Where one turn sends some rows of the set: a few examples, then the rows asked
karuf: [-11 -21   6   9 -17 -12  12  34 -36  41  19  25]
zaba: [-20   6  16   3  10 -26   0  36 -15  45   7  19]
zetel: [ 14 -15  -9  14  -1   6  24   7 -25  17   5  37]
Podof: [-17  -9   9  20  18 -33  -9  20 -27  38  24  10]
Zab: [ -9  -1  23  -3  11   5 -16  35 -13  48  24  30]
Lubon: [-11 -16   0   6 -22 -15  14  28 -32  36  25  25]
Biv: [ -1 -30  -2  19  23 -13  25  28 -26  53   1  27]
tib: [ 26   4  -2  13  27  -8  -7   5 -16  37  -3  18]
Rator: [ 19   0  15  15  27  -5  -5  17 -12  33   3  50]
fevov: [ -5 -27 -19  12  23   4  10  42 -18  30   7  22]
tevo: [ 19 -16  -7  14   5  14  26  10 -19  19   8  31]
Ver: [ 15 -24 -14  14  13  -8  -3  42 -17  35  30  38]
poz: [  0  10  23  10  -3  -5  -9   0 -28  26  16  16]
dipa: [ -3  10  19   4  -8   0  -5  -5 -30  31  11  21]
Tuvun: [ 3 -1  5 10 33  1 12  1 -4 35 15  8]

Podof moves to Biv
fevov moves to tib
Zab moves to Ver
And these:
poz moves to karuf
Lubon moves to zetel

Where one turn sends some rows of the set: a few examples, then the rows asked
rano: [  4 -11 -16  22  17   5   1 -19  -4  -9 -13   0   4  23   4 -28  -8   0
  36]
Nisod: [ 19 -15   2  27 -21  19  11  18  10 -23  -4  -7  17  -4   6 -15 -17 -22
 -12]
Bup: [-19   3  14  24  -7  -7 -21 -10  29   0 -15  -8  -9  25   9 -27 -17  16
  14]
Siv: [ 22 -17  -3  38 -15   3   8   9  25 -18 -12  -2  -3  -9   9 -12 -23 -14
 -11]
Gik: [ -7 -26  -1   8 -33  -7  -1 -10  12 -10 -27 -14  13  -2 -12 -42  -6   4
  17]
luku: [ -9 -25   0   9 -33  -9   0 -10  14  -8 -26 -13  13  -2 -11 -41  -8   4
  17]
Lumad: [ -5   3   8   4  -9   4  -8  -8 -23   5 -14  17 -12  29   6 -21  -4 -19
 -14]
Nura: [ 17 -10  -2  33 -19  24   1  21  11 -20  -9  -7  18  -2   3 -13 -17 -19
 -14]
mok: [  1 -16  11  31  14  -1 -35  -1 -16   9  -6 -11   3  -1   0 -26 -14  -6
 -12]
zosa: [  4 -10 -13  18  15  10   2 -17  -8 -11 -10  -1  10  25   4 -30  -7  -3
  36]
Lub: [  0 -23   2  16   6  -8  10  -8 -29  23 -10  -5  -8  14   4 -29  -3 -12
   6]
Ruzo: [ -1  -9 -14  22  14   5   4 -15  -5  -7  -7   0  11  27   5 -28  -8  -1
  38]
feza: [-20  12  15  11 -21  23 -25   4   6 -15  -6   0  18  20   5 -23   1  -7
  -4]
lome: [  6  -8  -1  37 -21   0  18  20  26 -13   4   0  15  -2   9 -12 -22 -11
  -5]
Vinu: [ -5 -21   2  17   6  -9  12  -5 -28  25  -5  -5  -5  16   3 -29  -4  -9
   8]
mibu: [ 13 -25 -10  12 -35  22  21   4  -5 -21  -9  -9   9  11  -2 -22 -17 -15
   0]
kob: [-11 -11  13  30   9  -2 -28   8 -18  13   5 -10  19   4  -2 -26 -12  -6
  -7]
Pulo: [  2  -4  -6  42 -20   5   9  25  25  -9  -1  -1  18   2   6 -10 -21  -9
  -7]
Gosi: [ 17 -25 -17  24 -26   1  18  -7  17 -14 -21  -3 -18   4   2 -17 -26  -4
   0]
bes: [-10 -10   8  38  13 -14 -29   3  -6  17   1  -6   7   1   1 -23 -18   1
  -7]
Sibir: [ -7 -26  -2   9 -33  -9  -1 -11  15  -8 -27 -13  10  -2 -12 -41  -8   4
  17]
rom: [-21   3  24   9 -14  18 -19   0   6  -8  -4 -15  18  32   3 -34  -6   4
  12]
maked: [ -4 -17 -14  24 -35  -3  31   8  16  -7   1   0   8  15   0 -16 -27  -1
   9]
sab: [ -3 -22   0  19   8 -12  10  -7 -24  25  -9  -4 -11  15   3 -28  -5  -8
   7]
Vuf: [ -7   3   5  13  -7 -10  -8 -11 -12   9 -15  21 -22  27   8 -19  -9 -12
 -12]
dol: [-16   8   8  10 -11  -7  -2  -3 -15  12  -4  20  -6  32   7 -19  -7 -13
  -8]
Paned: [-25  15   7  27 -13  -2 -22  -3  30  -5 -10   9  -3  15  10 -16 -11   8
   0]
Teviv: [ 18 -10  -9  43 -13   7   0  13  27 -14 -17  -2  -1  -5   8 -10 -25 -10
 -13]
gakoz: [ -2   3   8  18  -9  18 -35 -13  14 -19 -27   1 -14   9   7 -20  -4  -4
 -11]
muve: [  2  -8  18  12  -6  19 -32 -16   9 -15 -28 -16 -11  20   5 -34  -7   1
   3]

rano moves to Ruzo
Nura moves to Teviv
Gosi moves to maked
And these:
Siv moves to lome
Lub moves to sab
dol moves to Lumad
gakoz moves to Paned
mok moves to bes
Bup moves to rom

Where one turn sends some rows of the set: a few examples, then the rows asked
Zapov: [ 10   1 -19  -9  -6  10   0  19   0  -6  23 -20 -15  -1 -19  -1 -13  -9
  -8 -10  14 -17]
tereg: [-18   9 -24   7  -8 -23  -8 -11   3  22  15  10 -11 -14 -13 -12 -10  -7
   3   9  -3 -10]
beven: [ -7   1 -15 -15   6   3   4   1   5   9 -11   2  -2  12  14  -4 -19  -2
 -16 -22   8 -28]
tebeg: [  8   6  11   0   0 -17   5 -18   0  32  15   7   2  -2 -19   0  12  16
   7  16  11   1]
tuzu: [ 10 -10 -19 -27   6 -14 -23  -5  10  13   0 -14  24 -16 -18   6 -24   3
  -9  10  11  -9]
zute: [  1   4   8 -18  11  -6 -36 -19  -7  -1   4  -6   1  -2 -22   1  -4  25
   2  12  25 -10]
vem: [ -5 -18  -6  -9  -8   0  -5   1   6  -3 -18 -12   7  17  16   0 -36 -23
   5 -11   4  -9]
rekan: [  5 -11   6 -14  10 -21   1   4  20   3  17  -2   0   0  -2   7 -16 -26
  29 -13   0   1]
nedi: [  1   3 -10  -8   2   4  -3   9   9   1  -5   3   3  11   5  -8 -36   8
  -9 -17   7 -34]
getu: [  8 -20   8 -15 -14  -4   7 -15   0  12  -8 -19  11  24  12   6 -20 -20
  -3  -2  -4  -5]
Zot: [ -9  -8   7   2  -2   0  11   6  16  18   5  -2   4  14 -25   3  26  -9
  -1 -12  -2  14]
zumi: [-16  -8   3 -14   9  11 -29   5  11 -15  -7 -15   3  14 -29   4   9   0
  -6 -16  12   4]
dit: [  5   5   8  -1  -3 -13  -9 -15   8  29  11   2   1   0 -27   1  23  -9
  11  22  10   6]
Numol: [-12  10 -24  -3 -19 -11  -1  -2   4  18   2  13 -13 -19  -9   2  -2  -7
  -8  20 -13  -9]
nes: [ -3  12   6   1   0  10 -12  11  -9  -1 -11  10  -7 -23  15 -25 -10  12
  -8  -8   3 -13]
Tagu: [ 15 -10   5   3   8  15 -14   3  24 -20  -3 -24  24  12  -1   4 -18   3
  22   2   6   0]
nizon: [-13  -7  -2 -10  12   8 -21  -1  16 -16   3 -13   2   7 -27  12  12  28
  -3 -12  10  -2]
varip: [-18  -9   7 -11  -1  15 -17  -5  14 -14 -17 -25  -2   5 -26   9  11   2
 -14  -9  -2   4]
beka: [ 17  -9   3  -9   6  16  -4  12   8 -26  -3 -22  30   6 -11  12  -9   4
  11   1   6  11]
Meso: [ -3 -16   3  -9  17 -18  -6  -1  19  -6  18   3   0  10   2 -12   2 -26
  24 -11   5  -6]
kav: [  2   7   3 -16  -2  -7 -37 -30   2  -5 -12  -6   1   6 -15  10  -2  25
   5   1  13  -9]
kibet: [ -9  -5  -5  24 -16   5   0  -1   8 -22  -2  11   0   9  -8 -11   6  -5
  18   4 -20   2]
saf: [-16  -7   4  -5   4  -2   6  -3  20   0  12  -9  -1  22 -30   6  27 -10
   0   3  -2   3]
dib: [  8   5   2  -6   6  -4 -37 -12   6  13   3  -1   5 -13 -24   8   8  27
  11   6  22   3]
Lag: [ 10   6   4   5 -17   3   5  15 -12   5   1   9   3 -19  18 -22 -19  10
  -7  14  -7  -7]
Vif: [ -4   1  15   2   5  13  13   3  21  23   5  -7  -2   2 -22  -3  25 -11
  -5   1  -8   4]
sus: [ 17  17  12  -4   4  -7  -8 -22  11  31  10  13   3   2  -9  -1  11  12
  13  12   7 -12]
fale: [  6 -17   3 -14 -10 -10   4  -3   5  -5 -12  -7   6  31   6   6 -30 -22
  -1  -3 -12  -5]
Veg: [-11  10   0  24  -6   8  11   6   1 -17  13   2  -5  10  -7  -6   6  -6
  24   1  -7  13]
vusi: [  3  -6  17  -1 -22   0   1   0  -8   8 -17  -5   3  -6   9 -12 -18 -15
   5  21 -11  24]
Tiz: [ 11   6 -15 -25   6  -2 -15   3  19  19   2 -22  11 -17  -3  15 -27   2
  -3  17  15 -11]
funu: [ -6   4 -26  10 -11  10 -10   0 -22  -7  -1  -9  19  -8 -10 -11  -2  19
 -17  19   9   0]
tareb: [  1 -24  10   9 -24   4   2   7  -3   7  -9  -6  17  -1  15 -10 -19 -15
   2   5 -17  11]
Doda: [ 13  -9  31   1 -22   2 -10  -5 -14   3  -8 -11   6 -12  13 -17 -10  -8
   6  12  -7  12]
zitup: [  6  -4  -2  -5   9   9  -2  18   3 -12  29 -29 -16  -4  -7  -1  -6   4
  -5  -7  18 -14]
peti: [-11  -9   0   6   3 -22  -8 -14  -2   2  -7   8  35  -8   7  -3  -5   2
  19  14  -3  18]
Rela: [  2  11 -12 -15  -1  -1  -3  10  -1  -5  -5   1  -7  -1  19 -10 -35   1
  -3  -1  16 -28]
Fuv: [ -8 -14 -11  -2  -9 -21 -13 -15  -6  10 -11  16  30  -3   4   0  12  -9
  13   9   3  11]
zet: [  1  -4 -16   1 -18   5 -11   2 -23   5   2 -17  15 -18  -5  11   6  24
 -16  12  17   3]
rup: [ -2  13   4   4 -10  16  -7  13  -4  13  -9   5   2 -25   9 -25 -24  14
  -3   6   6  -5]

Fuv moves to Tagu
nes moves to Vif
And these:
nedi moves to tebeg
funu moves to Veg
Lag moves to saf

